128 stands for zero in the data rows.
Each row is a mix of 4 hidden patterns, all the same size, taken from one set. Each row also carries a little noise. Patterns are numbered from 0, in the order they first appear below.
Each row in order, then the numbers of its patterns, largest weight first:
[182, 150, 150, 122, 129, 171, 118, 77, 192, 169, 132, 109, 97, 151, 161, 108, 179, 116, 148, 150, 116, 183, 142, 179, 149, 111, 74, 162, 71, 184, 87, 125, 168, 97, 156, 174, 132, 121, 128, 119, 217, 70, 116, 151, 104, 133, 181, 123] ~ 0 1 2 3
[140, 160, 105, 154, 93, 67, 110, 135, 62, 63, 78, 133, 220, 161, 166, 108, 127, 75, 132, 118, 171, 70, 157, 160, 149, 85, 91, 145, 142, 80, 124, 142, 255, 48, 127, 193, 134, 134, 155, 171, 104, 209, 75, 94, 156, 103, 195, 181] ~ 3 4 5 6
[115, 97, 78, 102, 89, 144, 219, 65, 132, 158, 140, 98, 103, 165, 141, 83, 141, 106, 191, 65, 161, 161, 117, 153, 137, 141, 146, 172, 181, 186, 85, 112, 255, 80, 159, 217, 145, 218, 144, 99, 94, 99, 109, 161, 94, 182, 234, 122] ~ 0 3 7 6
[121, 115, 103, 99, 156, 167, 104, 92, 137, 164, 124, 131, 120, 129, 165, 103, 132, 91, 112, 95, 138, 152, 166, 215, 124, 107, 119, 141, 116, 151, 126, 153, 123, 112, 139, 139, 123, 128, 99, 121, 191, 127, 153, 131, 94, 119, 139, 133] ~ 8 9 1 10
[129, 77, 124, 131, 105, 175, 181, 111, 165, 188, 165, 137, 123, 147, 117, 136, 135, 138, 221, 67, 86, 221, 78, 115, 133, 207, 116, 144, 112, 195, 104, 190, 126, 230, 174, 144, 155, 207, 134, 143, 152, 116, 176, 93, 111, 200, 127, 132] ~ 11 0 12 9
[110, 104, 155, 104, 144, 145, 113, 99, 142, 179, 84, 207, 0, 175, 102, 85, 119, 73, 128, 81, 173, 208, 152, 243, 65, 66, 82, 157, 72, 12, 146, 144, 148, 153, 173, 193, 147, 180, 138, 72, 255, 102, 122, 191, 11, 180, 248, 153] ~ 8 2 6 11
[146, 120, 111, 138, 82, 150, 122, 119, 119, 147, 138, 106, 235, 122, 170, 105, 96, 83, 85, 76, 149, 77, 151, 139, 152, 99, 171, 107, 127, 133, 135, 146, 163, 144, 126, 144, 136, 155, 114, 179, 163, 154, 122, 111, 187, 154, 90, 211] ~ 9 12 1 3
[158, 128, 78, 109, 149, 129, 142, 101, 109, 146, 128, 142, 193, 174, 162, 101, 151, 54, 120, 120, 115, 81, 115, 145, 122, 147, 196, 148, 113, 110, 153, 198, 197, 103, 155, 108, 157, 146, 205, 126, 99, 188, 147, 148, 146, 107, 158, 208] ~ 9 13 3 5
[102, 88, 75, 74, 84, 134, 147, 54, 114, 172, 152, 167, 195, 216, 183, 29, 185, 41, 170, 94, 211, 122, 94, 127, 100, 156, 151, 153, 131, 134, 76, 160, 207, 102, 190, 201, 171, 185, 144, 134, 155, 145, 96, 130, 153, 149, 203, 181] ~ 3 9 11 2
[205, 178, 96, 127, 14, 111, 52, 111, 110, 112, 84, 66, 165, 106, 207, 127, 158, 62, 87, 184, 196, 123, 214, 192, 112, 42, 80, 125, 74, 99, 100, 147, 250, 69, 110, 205, 144, 62, 115, 165, 205, 131, 84, 108, 135, 52, 190, 102] ~ 3 1 4 2
[165, 166, 97, 170, 86, 109, 77, 198, 77, 140, 107, 52, 79, 73, 152, 171, 48, 138, 64, 123, 204, 150, 195, 199, 108, 8, 111, 85, 120, 108, 178, 153, 149, 121, 23, 128, 73, 127, 55, 54, 143, 112, 149, 186, 71, 154, 132, 78] ~ 7 8 1 12
[113, 100, 147, 107, 94, 145, 164, 94, 117, 160, 141, 112, 59, 163, 188, 100, 155, 116, 139, 90, 226, 133, 111, 118, 122, 150, 146, 166, 77, 93, 119, 155, 124, 174, 139, 171, 163, 139, 120, 95, 182, 128, 123, 164, 95, 158, 130, 101] ~ 2 11 7 9
[146, 127, 118, 137, 112, 127, 146, 123, 120, 139, 116, 132, 78, 134, 152, 128, 95, 94, 119, 149, 142, 123, 126, 89, 83, 137, 137, 128, 128, 86, 148, 186, 157, 125, 56, 127, 100, 128, 175, 80, 46, 113, 134, 151, 61, 137, 145, 125] ~ 13 7 6 11
[194, 225, 159, 229, 7, 102, 39, 197, 77, 47, 110, 50, 141, 10, 132, 210, 45, 194, 37, 111, 170, 101, 184, 121, 150, 38, 92, 44, 98, 156, 198, 149, 144, 155, 18, 92, 88, 112, 91, 169, 142, 156, 151, 115, 196, 125, 81, 85] ~ 12 1 4 7
[55, 109, 140, 64, 73, 75, 141, 107, 77, 41, 120, 165, 124, 180, 151, 117, 153, 101, 146, 137, 160, 117, 89, 92, 107, 117, 89, 233, 2, 49, 106, 99, 146, 150, 136, 172, 161, 161, 208, 196, 229, 123, 70, 225, 123, 94, 127, 158] ~ 10 2 6 5
[167, 199, 187, 141, 46, 132, 76, 132, 123, 107, 93, 34, 105, 101, 171, 157, 135, 96, 81, 192, 195, 149, 217, 171, 127, 75, 104, 76, 50, 109, 121, 146, 151, 128, 99, 163, 130, 66, 112, 117, 255, 103, 83, 161, 163, 74, 141, 84] ~ 1 2 12 3
[111, 125, 93, 124, 152, 141, 168, 110, 136, 185, 86, 173, 104, 124, 142, 137, 142, 99, 126, 147, 95, 139, 125, 121, 105, 133, 99, 146, 96, 118, 146, 208, 157, 124, 154, 131, 159, 136, 124, 81, 112, 113, 166, 115, 65, 127, 184, 131] ~ 13 11 8 3
[148, 161, 118, 178, 33, 84, 79, 166, 79, 68, 111, 132, 188, 57, 196, 154, 80, 132, 72, 140, 174, 64, 151, 143, 134, 102, 127, 93, 125, 123, 142, 150, 205, 126, 49, 152, 148, 75, 133, 202, 116, 178, 127, 75, 239, 109, 118, 175] ~ 4 12 3 9
[142, 98, 156, 167, 117, 127, 166, 105, 138, 138, 125, 142, 163, 132, 119, 108, 139, 179, 175, 106, 72, 132, 96, 181, 182, 155, 134, 146, 105, 148, 138, 112, 187, 179, 129, 140, 150, 132, 167, 169, 162, 143, 115, 145, 183, 160, 138, 190] ~ 0 5 9 4
[138, 131, 139, 91, 92, 143, 134, 125, 134, 147, 107, 66, 169, 160, 159, 113, 133, 103, 109, 116, 159, 134, 147, 153, 104, 112, 175, 148, 21, 115, 130, 157, 161, 136, 125, 123, 118, 126, 168, 167, 210, 131, 112, 154, 149, 110, 129, 164] ~ 9 1 2 5
[134, 148, 152, 150, 146, 135, 120, 138, 116, 108, 115, 136, 187, 155, 96, 104, 119, 140, 143, 88, 104, 98, 130, 134, 128, 144, 201, 146, 102, 97, 165, 136, 183, 151, 148, 163, 137, 207, 188, 173, 138, 164, 101, 197, 133, 151, 129, 249] ~ 5 9 6 0
[118, 116, 139, 175, 65, 117, 132, 174, 90, 109, 148, 130, 146, 76, 116, 179, 65, 138, 121, 65, 163, 127, 112, 62, 152, 132, 109, 70, 153, 140, 137, 141, 142, 190, 66, 126, 127, 186, 56, 111, 126, 154, 149, 141, 163, 210, 133, 124] ~ 12 11 7 3
[165, 148, 120, 151, 127, 128, 108, 162, 116, 121, 124, 55, 245, 149, 168, 141, 101, 92, 99, 168, 87, 128, 217, 158, 134, 92, 157, 107, 62, 142, 139, 114, 199, 103, 94, 148, 106, 82, 114, 153, 178, 157, 96, 146, 145, 75, 147, 150] ~ 1 5 3 9
[179, 127, 104, 117, 124, 164, 80, 113, 169, 181, 124, 141, 144, 130, 172, 113, 117, 100, 79, 97, 115, 138, 205, 255, 99, 45, 95, 134, 101, 119, 161, 189, 158, 146, 112, 118, 126, 133, 143, 128, 202, 159, 148, 134, 110, 144, 134, 164] ~ 8 9 1 4
[143, 103, 118, 151, 118, 166, 167, 121, 200, 180, 129, 134, 112, 144, 168, 125, 121, 117, 144, 126, 142, 158, 140, 77, 122, 153, 107, 121, 84, 160, 128, 192, 127, 177, 136, 160, 137, 129, 71, 101, 145, 108, 157, 103, 108, 124, 154, 99] ~ 11 1 13 3
[147, 102, 174, 106, 122, 192, 123, 101, 176, 219, 127, 107, 153, 139, 175, 108, 130, 114, 134, 96, 149, 160, 190, 129, 86, 60, 157, 152, 60, 123, 110, 179, 154, 153, 102, 220, 108, 202, 106, 161, 207, 87, 110, 108, 108, 137, 121, 156] ~ 1 6 9 11
[119, 105, 72, 84, 81, 158, 160, 81, 202, 176, 147, 85, 168, 161, 156, 97, 177, 94, 179, 131, 64, 169, 124, 161, 173, 148, 79, 174, 104, 201, 75, 103, 176, 119, 188, 192, 155, 138, 118, 154, 188, 92, 177, 127, 126, 116, 169, 126] ~ 0 3 1 10
[138, 121, 113, 112, 74, 121, 108, 142, 115, 144, 45, 166, 44, 173, 158, 129, 122, 133, 132, 211, 142, 153, 118, 93, 91, 158, 124, 148, 13, 55, 132, 235, 145, 101, 96, 137, 166, 32, 215, 122, 114, 115, 138, 162, 89, 89, 158, 146] ~ 13 2 4 11
[154, 126, 128, 179, 0, 88, 132, 164, 119, 70, 87, 118, 165, 44, 130, 165, 113, 178, 136, 127, 119, 133, 175, 181, 210, 128, 59, 101, 146, 138, 147, 135, 221, 153, 97, 154, 154, 120, 181, 203, 129, 177, 178, 82, 251, 124, 145, 147] ~ 4 0 12 3
[160, 157, 155, 97, 174, 198, 97, 132, 181, 178, 114, 167, 30, 115, 125, 114, 109, 88, 89, 78, 144, 222, 210, 183, 20, 59, 82, 148, 114, 110, 135, 210, 165, 159, 97, 226, 107, 221, 107, 85, 236, 31, 122, 135, 15, 172, 176, 107] ~ 6 1 8 11
[128, 92, 152, 105, 115, 140, 104, 129, 114, 146, 90, 207, 132, 147, 148, 98, 93, 68, 114, 55, 162, 107, 137, 169, 42, 75, 141, 188, 154, 55, 134, 188, 202, 121, 101, 232, 148, 226, 193, 168, 154, 140, 87, 120, 92, 169, 139, 222] ~ 6 9 8 4
[140, 128, 125, 186, 40, 78, 138, 190, 93, 112, 124, 76, 138, 34, 120, 173, 72, 238, 99, 58, 203, 96, 120, 62, 174, 136, 103, 78, 130, 139, 156, 198, 163, 252, 20, 129, 107, 141, 64, 126, 117, 160, 208, 127, 171, 194, 124, 109] ~ 11 12 7 4
[164, 139, 130, 139, 143, 148, 107, 129, 164, 162, 90, 173, 84, 140, 136, 92, 121, 46, 133, 74, 156, 163, 214, 240, 73, 49, 68, 133, 108, 95, 132, 138, 183, 89, 132, 205, 109, 198, 114, 128, 219, 83, 122, 141, 19, 159, 214, 143] ~ 8 6 3 1
[86, 132, 161, 140, 63, 115, 102, 115, 104, 92, 86, 139, 101, 116, 139, 107, 120, 122, 108, 113, 187, 138, 156, 175, 127, 103, 124, 134, 64, 56, 134, 135, 148, 137, 136, 157, 153, 119, 155, 114, 230, 172, 130, 179, 151, 125, 141, 157] ~ 2 12 8 9
[70, 94, 129, 136, 82, 90, 129, 128, 119, 73, 124, 144, 138, 107, 204, 133, 123, 101, 106, 107, 97, 89, 114, 100, 109, 117, 90, 165, 101, 112, 116, 119, 178, 143, 90, 158, 115, 136, 149, 184, 133, 166, 127, 126, 152, 126, 90, 156] ~ 10 6 4 12
[132, 110, 134, 161, 74, 130, 109, 116, 109, 122, 84, 160, 150, 111, 194, 101, 112, 141, 118, 105, 147, 102, 136, 149, 92, 105, 112, 166, 137, 123, 116, 182, 210, 117, 97, 168, 147, 152, 202, 181, 110, 151, 128, 94, 153, 149, 143, 182] ~ 4 6 9 0
[84, 76, 105, 67, 117, 158, 199, 64, 179, 147, 161, 174, 86, 141, 166, 95, 164, 152, 174, 92, 91, 204, 108, 172, 119, 166, 55, 221, 107, 169, 99, 83, 139, 132, 165, 179, 164, 213, 161, 156, 170, 64, 174, 146, 87, 147, 152, 129] ~ 0 10 6 8
[142, 139, 116, 162, 137, 163, 153, 134, 173, 141, 141, 191, 53, 86, 85, 137, 87, 116, 142, 69, 93, 174, 142, 255, 112, 113, 75, 157, 136, 112, 149, 144, 140, 134, 139, 134, 124, 189, 118, 111, 226, 106, 180, 172, 69, 190, 172, 132] ~ 8 0 12 6
[102, 85, 100, 100, 116, 176, 163, 80, 141, 200, 139, 156, 115, 170, 157, 86, 163, 88, 188, 62, 173, 135, 99, 70, 58, 150, 136, 169, 138, 137, 84, 215, 177, 163, 177, 191, 149, 203, 108, 122, 125, 135, 153, 100, 109, 176, 199, 161] ~ 11 3 6 9
[108, 101, 94, 163, 77, 126, 179, 84, 161, 109, 138, 143, 127, 152, 142, 129, 145, 182, 169, 130, 57, 146, 82, 173, 178, 158, 81, 184, 100, 167, 121, 84, 141, 178, 120, 136, 161, 127, 171, 187, 160, 138, 168, 147, 155, 122, 138, 117] ~ 0 10 5 4
[157, 198, 160, 230, 117, 91, 118, 183, 98, 67, 107, 163, 126, 47, 33, 158, 29, 153, 100, 94, 83, 134, 181, 201, 183, 106, 104, 54, 102, 125, 196, 124, 165, 201, 107, 108, 129, 156, 115, 118, 201, 154, 163, 181, 115, 151, 171, 175] ~ 12 8 5 0
[155, 163, 143, 155, 167, 117, 124, 151, 118, 139, 91, 169, 63, 124, 75, 110, 83, 115, 114, 139, 95, 164, 166, 239, 128, 110, 82, 135, 56, 65, 166, 97, 153, 139, 150, 124, 108, 117, 117, 108, 214, 126, 125, 193, 68, 128, 201, 159] ~ 8 5 2 0
[112, 147, 135, 162, 76, 90, 132, 142, 105, 91, 102, 156, 160, 109, 141, 156, 100, 82, 124, 65, 140, 77, 110, 90, 119, 128, 210, 138, 104, 76, 160, 204, 179, 154, 111, 135, 145, 205, 201, 157, 125, 167, 129, 142, 152, 173, 100, 213] ~ 12 9 6 13
[107, 78, 76, 86, 80, 174, 202, 66, 125, 159, 173, 110, 177, 186, 166, 61, 169, 68, 176, 66, 130, 144, 86, 183, 180, 174, 154, 178, 163, 189, 93, 94, 232, 122, 165, 196, 178, 193, 136, 133, 110, 129, 172, 129, 124, 190, 198, 167] ~ 0 3 9 7
[161, 156, 177, 138, 84, 134, 106, 142, 130, 156, 120, 79, 68, 118, 144, 164, 110, 115, 113, 171, 249, 188, 159, 116, 111, 94, 93, 112, 5, 91, 117, 149, 105, 196, 116, 171, 143, 84, 93, 108, 255, 109, 101, 173, 154, 110, 127, 91] ~ 2 1 11 12
[109, 147, 96, 153, 67, 92, 109, 128, 92, 49, 145, 157, 182, 73, 159, 146, 70, 91, 122, 76, 129, 101, 122, 176, 145, 78, 148, 109, 118, 126, 151, 139, 163, 179, 101, 71, 174, 185, 150, 186, 195, 172, 153, 114, 178, 166, 94, 182] ~ 12 9 8 10
[153, 113, 103, 137, 136, 130, 98, 116, 165, 144, 108, 114, 111, 133, 200, 112, 118, 84, 83, 126, 130, 175, 223, 192, 66, 55, 57, 132, 75, 113, 127, 142, 127, 153, 118, 150, 92, 127, 94, 146, 224, 106, 155, 147, 59, 85, 140, 103] ~ 1 8 10 6
[117, 144, 96, 128, 146, 126, 150, 127, 140, 139, 135, 152, 196, 156, 137, 99, 156, 52, 137, 123, 186, 128, 110, 108, 127, 133, 143, 139, 144, 97, 95, 173, 235, 125, 189, 233, 129, 182, 107, 141, 104, 162, 96, 102, 142, 171, 223, 155] ~ 3 11 6 5
[97, 105, 22, 99, 89, 113, 186, 62, 98, 100, 107, 183, 164, 181, 192, 74, 192, 55, 158, 162, 163, 96, 103, 144, 113, 137, 93, 189, 77, 125, 63, 119, 190, 79, 173, 172, 169, 112, 163, 148, 163, 130, 92, 146, 101, 77, 197, 141] ~ 3 10 2 13
[76, 112, 102, 95, 140, 131, 154, 97, 126, 121, 142, 179, 136, 158, 135, 105, 129, 72, 130, 74, 138, 134, 136, 165, 73, 81, 110, 207, 123, 66, 56, 128, 185, 100, 131, 222, 116, 189, 152, 159, 166, 116, 112, 155, 64, 158, 165, 145] ~ 6 8 10 3
[127, 130, 89, 176, 125, 99, 122, 170, 122, 133, 111, 111, 71, 108, 117, 140, 59, 146, 74, 131, 144, 153, 170, 163, 121, 68, 128, 99, 142, 87, 170, 141, 163, 106, 93, 109, 115, 124, 124, 66, 104, 134, 143, 191, 50, 139, 165, 129] ~ 7 8 13 5
[88, 70, 130, 90, 64, 143, 195, 75, 152, 130, 134, 125, 97, 142, 161, 103, 192, 130, 198, 126, 89, 163, 103, 180, 185, 179, 59, 218, 77, 140, 92, 77, 147, 163, 176, 170, 163, 119, 185, 150, 181, 101, 147, 168, 133, 117, 131, 115] ~ 0 2 10 4
[172, 130, 164, 186, 84, 158, 126, 157, 175, 151, 132, 84, 124, 68, 154, 167, 110, 163, 99, 107, 111, 185, 171, 126, 139, 87, 92, 96, 81, 173, 134, 161, 114, 209, 108, 160, 88, 160, 54, 128, 206, 95, 163, 90, 143, 158, 108, 90] ~ 1 12 11 0
[103, 64, 130, 133, 143, 189, 194, 77, 180, 213, 186, 164, 163, 168, 107, 98, 166, 151, 206, 43, 59, 166, 77, 130, 161, 208, 145, 181, 113, 182, 101, 151, 147, 222, 157, 166, 171, 202, 133, 148, 147, 102, 168, 158, 134, 194, 142, 147] ~ 0 11 9 5
[110, 126, 104, 99, 137, 153, 152, 83, 147, 165, 121, 156, 88, 147, 121, 109, 150, 130, 149, 109, 98, 180, 129, 221, 159, 132, 81, 148, 161, 143, 134, 119, 184, 145, 170, 158, 158, 148, 145, 100, 165, 121, 171, 121, 113, 122, 207, 118] ~ 0 8 3 4
[146, 159, 125, 184, 9, 41, 85, 173, 56, 64, 105, 109, 167, 59, 130, 171, 55, 127, 80, 122, 163, 75, 176, 101, 153, 122, 116, 83, 150, 132, 162, 145, 197, 170, 68, 116, 125, 106, 107, 222, 136, 216, 147, 73, 255, 157, 114, 137] ~ 12 4 3 11
[121, 127, 111, 140, 29, 49, 70, 160, 66, 102, 121, 61, 146, 117, 190, 119, 101, 131, 80, 130, 230, 74, 158, 127, 132, 77, 91, 84, 181, 132, 144, 147, 224, 81, 56, 168, 96, 131, 151, 139, 64, 179, 126, 126, 115, 134, 165, 125] ~ 7 4 3 6
[139, 200, 173, 187, 77, 66, 89, 159, 92, 43, 95, 209, 65, 55, 115, 163, 75, 64, 102, 39, 168, 124, 150, 142, 86, 68, 142, 128, 101, 35, 153, 146, 155, 142, 91, 184, 134, 248, 166, 95, 229, 138, 107, 191, 110, 181, 162, 169] ~ 12 6 8 2
[127, 116, 73, 106, 104, 143, 152, 109, 123, 144, 107, 151, 167, 163, 173, 89, 165, 44, 141, 161, 155, 91, 122, 125, 135, 139, 163, 146, 115, 81, 108, 146, 206, 58, 165, 165, 148, 87, 184, 123, 96, 148, 129, 133, 145, 104, 160, 163] ~ 3 13 9 2
[116, 132, 111, 157, 155, 144, 116, 136, 128, 181, 125, 122, 167, 159, 155, 115, 124, 98, 106, 88, 116, 134, 162, 203, 113, 97, 126, 127, 110, 137, 145, 124, 143, 153, 134, 104, 172, 155, 134, 162, 185, 175, 136, 171, 119, 123, 110, 151] ~ 9 8 1 5
[72, 91, 78, 100, 63, 143, 167, 101, 117, 148, 163, 149, 168, 136, 235, 120, 127, 129, 141, 111, 125, 109, 98, 143, 114, 129, 57, 181, 96, 138, 69, 134, 150, 148, 143, 139, 160, 118, 119, 164, 128, 141, 166, 108, 151, 90, 132, 102] ~ 10 11 4 3
[195, 174, 119, 190, 23, 81, 47, 201, 66, 69, 70, 36, 128, 33, 190, 216, 50, 206, 44, 167, 196, 91, 229, 136, 139, 41, 101, 80, 113, 132, 173, 153, 167, 127, 0, 112, 135, 80, 111, 143, 94, 183, 173, 138, 185, 119, 89, 92] ~ 4 7 12 1
[139, 135, 82, 130, 79, 155, 144, 123, 130, 140, 130, 126, 47, 165, 126, 103, 122, 131, 128, 74, 142, 152, 137, 195, 135, 86, 84, 114, 159, 145, 142, 143, 174, 128, 117, 146, 110, 170, 85, 65, 155, 126, 190, 177, 38, 178, 161, 126] ~ 7 8 0 9
[141, 114, 92, 157, 167, 109, 98, 138, 97, 111, 72, 152, 156, 127, 107, 101, 95, 85, 129, 156, 129, 104, 141, 108, 104, 132, 149, 112, 117, 79, 140, 184, 201, 44, 124, 150, 122, 129, 214, 107, 63, 159, 97, 164, 81, 113, 162, 201] ~ 13 3 5 6
[106, 97, 132, 123, 116, 152, 162, 106, 174, 144, 133, 130, 115, 138, 122, 114, 130, 122, 167, 88, 103, 187, 139, 160, 99, 148, 103, 183, 124, 154, 120, 133, 157, 151, 152, 187, 153, 195, 160, 131, 165, 79, 144, 142, 104, 165, 133, 124] ~ 0 6 1 10
[132, 100, 55, 129, 120, 135, 162, 106, 166, 154, 108, 186, 101, 137, 192, 120, 157, 85, 162, 113, 139, 165, 95, 78, 95, 144, 140, 139, 133, 96, 136, 238, 153, 122, 135, 130, 131, 148, 158, 60, 74, 126, 138, 144, 87, 107, 172, 159] ~ 13 11 3 6
[157, 154, 73, 148, 73, 115, 83, 102, 92, 116, 113, 146, 191, 145, 207, 108, 113, 113, 99, 105, 120, 90, 174, 234, 133, 65, 47, 136, 131, 108, 120, 158, 248, 80, 104, 160, 133, 90, 174, 199, 146, 205, 158, 51, 167, 100, 189, 166] ~ 4 3 8 9
[164, 161, 111, 187, 101, 122, 110, 172, 117, 100, 90, 172, 129, 57, 105, 148, 74, 86, 108, 116, 117, 142, 142, 131, 130, 105, 144, 111, 108, 97, 185, 216, 154, 122, 93, 61, 138, 136, 146, 109, 143, 133, 169, 169, 81, 122, 108, 195] ~ 12 13 8 9
[140, 111, 116, 150, 108, 133, 146, 104, 167, 133, 135, 93, 128, 136, 94, 111, 142, 167, 177, 125, 47, 177, 152, 167, 144, 149, 84, 145, 80, 172, 103, 107, 154, 142, 139, 118, 114, 123, 121, 137, 201, 79, 156, 162, 130, 122, 99, 108] ~ 0 1 5 10
[134, 140, 100, 173, 180, 157, 116, 109, 104, 181, 105, 182, 120, 142, 144, 86, 94, 61, 111, 95, 97, 108, 139, 255, 140, 72, 153, 144, 82, 92, 176, 199, 185, 141, 109, 88, 159, 136, 160, 104, 170, 153, 154, 178, 57, 142, 162, 206] ~ 8 9 5 13
[87, 61, 63, 109, 82, 155, 200, 99, 165, 141, 191, 90, 137, 189, 156, 80, 167, 133, 180, 76, 177, 149, 81, 150, 192, 152, 149, 155, 183, 220, 125, 103, 226, 129, 114, 172, 154, 178, 158, 91, 108, 141, 181, 160, 128, 195, 188, 143] ~ 0 7 9 3
[137, 174, 205, 116, 100, 114, 82, 106, 136, 113, 60, 138, 77, 153, 158, 121, 154, 125, 98, 116, 204, 149, 200, 144, 62, 43, 116, 153, 15, 50, 117, 169, 150, 105, 105, 210, 122, 152, 167, 135, 232, 89, 54, 167, 110, 130, 150, 146] ~ 6 2 1 4
[166, 188, 86, 183, 2, 61, 73, 155, 66, 35, 75, 93, 193, 63, 193, 151, 85, 133, 65, 138, 194, 50, 161, 132, 172, 73, 75, 73, 154, 117, 158, 151, 255, 85, 30, 146, 148, 89, 155, 192, 115, 203, 181, 77, 228, 98, 160, 127] ~ 4 3 12 7
[99, 150, 168, 142, 51, 71, 112, 141, 81, 7, 125, 145, 161, 97, 124, 115, 76, 105, 91, 3, 238, 90, 139, 62, 76, 86, 248, 101, 155, 102, 184, 168, 199, 105, 50, 214, 105, 255, 166, 110, 106, 172, 92, 187, 98, 221, 131, 186] ~ 6 7 12 9
[102, 103, 174, 76, 84, 116, 173, 77, 135, 128, 124, 151, 79, 191, 93, 108, 150, 139, 172, 132, 141, 183, 109, 192, 189, 139, 143, 188, 14, 89, 140, 83, 166, 155, 203, 180, 175, 128, 234, 121, 241, 113, 68, 229, 132, 128, 143, 182] ~ 2 0 5 9
[147, 200, 87, 194, 53, 64, 95, 196, 78, 38, 125, 96, 126, 66, 93, 167, 31, 122, 94, 72, 214, 112, 149, 161, 182, 87, 134, 48, 153, 114, 183, 111, 154, 167, 44, 88, 118, 144, 90, 116, 145, 179, 162, 163, 106, 187, 147, 123] ~ 12 7 8 3
[78, 67, 107, 94, 123, 147, 177, 79, 157, 168, 180, 189, 147, 180, 204, 97, 155, 99, 187, 74, 167, 125, 87, 74, 88, 166, 110, 199, 112, 123, 81, 141, 166, 180, 158, 186, 161, 180, 115, 159, 122, 127, 146, 129, 89, 146, 166, 108] ~ 11 10 6 3
[143, 163, 157, 134, 180, 161, 116, 107, 167, 175, 98, 147, 48, 121, 119, 108, 99, 100, 95, 72, 98, 197, 186, 218, 77, 61, 69, 157, 107, 95, 144, 165, 155, 128, 132, 186, 118, 204, 113, 101, 244, 86, 121, 174, 20, 138, 156, 132] ~ 8 6 1 0
[187, 178, 136, 126, 125, 129, 96, 126, 134, 123, 94, 36, 158, 135, 153, 126, 107, 76, 83, 172, 175, 139, 218, 161, 129, 67, 125, 120, 36, 91, 109, 119, 230, 94, 144, 210, 123, 69, 104, 141, 228, 137, 66, 148, 131, 54, 160, 116] ~ 1 3 2 5
[153, 120, 103, 135, 148, 194, 131, 102, 180, 184, 118, 136, 41, 121, 127, 80, 114, 102, 124, 143, 35, 217, 166, 247, 120, 94, 40, 145, 103, 121, 136, 157, 110, 130, 134, 137, 124, 103, 144, 84, 231, 62, 207, 144, 15, 107, 202, 157] ~ 8 0 1 13
[123, 113, 128, 80, 93, 121, 145, 75, 121, 121, 86, 161, 126, 173, 158, 78, 195, 24, 154, 135, 200, 125, 120, 144, 93, 129, 148, 192, 99, 95, 100, 114, 234, 41, 185, 234, 164, 151, 175, 108, 187, 94, 92, 146, 104, 135, 220, 175] ~ 3 2 6 0
[136, 174, 70, 162, 146, 110, 104, 128, 102, 152, 110, 118, 144, 120, 140, 114, 83, 120, 101, 122, 153, 107, 167, 200, 109, 70, 109, 84, 142, 80, 154, 94, 176, 93, 127, 124, 121, 132, 112, 102, 139, 154, 129, 158, 43, 130, 179, 145] ~ 8 5 3 7
[119, 121, 62, 109, 133, 136, 104, 92, 132, 144, 88, 202, 103, 145, 163, 58, 119, 48, 131, 178, 169, 144, 156, 199, 98, 107, 89, 147, 103, 73, 101, 136, 225, 41, 155, 167, 150, 111, 147, 91, 175, 120, 169, 149, 57, 89, 230, 158] ~ 3 8 13 2
[107, 123, 134, 126, 120, 151, 92, 87, 120, 118, 117, 197, 110, 128, 137, 98, 117, 109, 114, 50, 143, 116, 169, 190, 35, 62, 113, 175, 149, 45, 132, 186, 189, 110, 114, 204, 131, 226, 207, 154, 175, 143, 121, 147, 103, 180, 153, 189] ~ 6 8 4 9
[124, 157, 179, 160, 132, 73, 113, 131, 84, 79, 91, 171, 159, 110, 105, 105, 103, 100, 94, 121, 152, 86, 153, 99, 95, 80, 140, 160, 117, 62, 139, 121, 227, 107, 101, 194, 100, 207, 190, 148, 107, 125, 64, 147, 129, 160, 136, 210] ~ 6 5 4 3
[86, 101, 52, 119, 47, 74, 113, 106, 87, 56, 170, 113, 149, 140, 255, 140, 95, 140, 121, 133, 158, 65, 110, 106, 133, 101, 84, 159, 85, 124, 112, 107, 132, 106, 51, 141, 118, 131, 135, 181, 102, 182, 162, 156, 127, 82, 98, 88] ~ 10 7 4 6
[88, 100, 123, 116, 116, 148, 134, 96, 150, 142, 123, 147, 147, 139, 200, 116, 147, 177, 128, 156, 113, 121, 100, 143, 118, 150, 78, 174, 89, 156, 109, 151, 164, 167, 117, 150, 147, 94, 125, 180, 119, 149, 148, 93, 169, 120, 104, 107] ~ 4 10 11 0
[187, 201, 149, 203, 105, 75, 110, 197, 70, 34, 95, 108, 135, 68, 89, 190, 52, 165, 102, 120, 125, 102, 145, 113, 176, 115, 154, 56, 110, 105, 190, 148, 144, 142, 69, 103, 103, 131, 150, 126, 109, 178, 129, 168, 133, 132, 116, 127] ~ 12 5 7 13
[163, 200, 154, 198, 85, 62, 73, 204, 25, 76, 122, 91, 203, 79, 106, 172, 29, 198, 96, 133, 118, 50, 159, 131, 165, 83, 142, 76, 75, 96, 187, 137, 177, 134, 50, 111, 83, 77, 162, 192, 89, 220, 101, 143, 173, 112, 104, 165] ~ 5 4 7 9
[51, 68, 91, 96, 42, 113, 176, 109, 116, 67, 207, 125, 180, 101, 194, 143, 134, 144, 186, 92, 85, 133, 35, 132, 164, 173, 116, 177, 104, 160, 124, 107, 144, 190, 135, 114, 160, 151, 150, 198, 168, 157, 197, 144, 213, 131, 64, 165] ~ 10 12 0 9
[124, 169, 122, 177, 185, 150, 150, 157, 111, 208, 122, 158, 123, 136, 105, 106, 95, 146, 100, 93, 109, 164, 171, 232, 119, 91, 100, 108, 89, 88, 157, 153, 166, 190, 133, 118, 151, 153, 89, 111, 197, 149, 144, 158, 42, 188, 148, 161] ~ 8 5 11 9
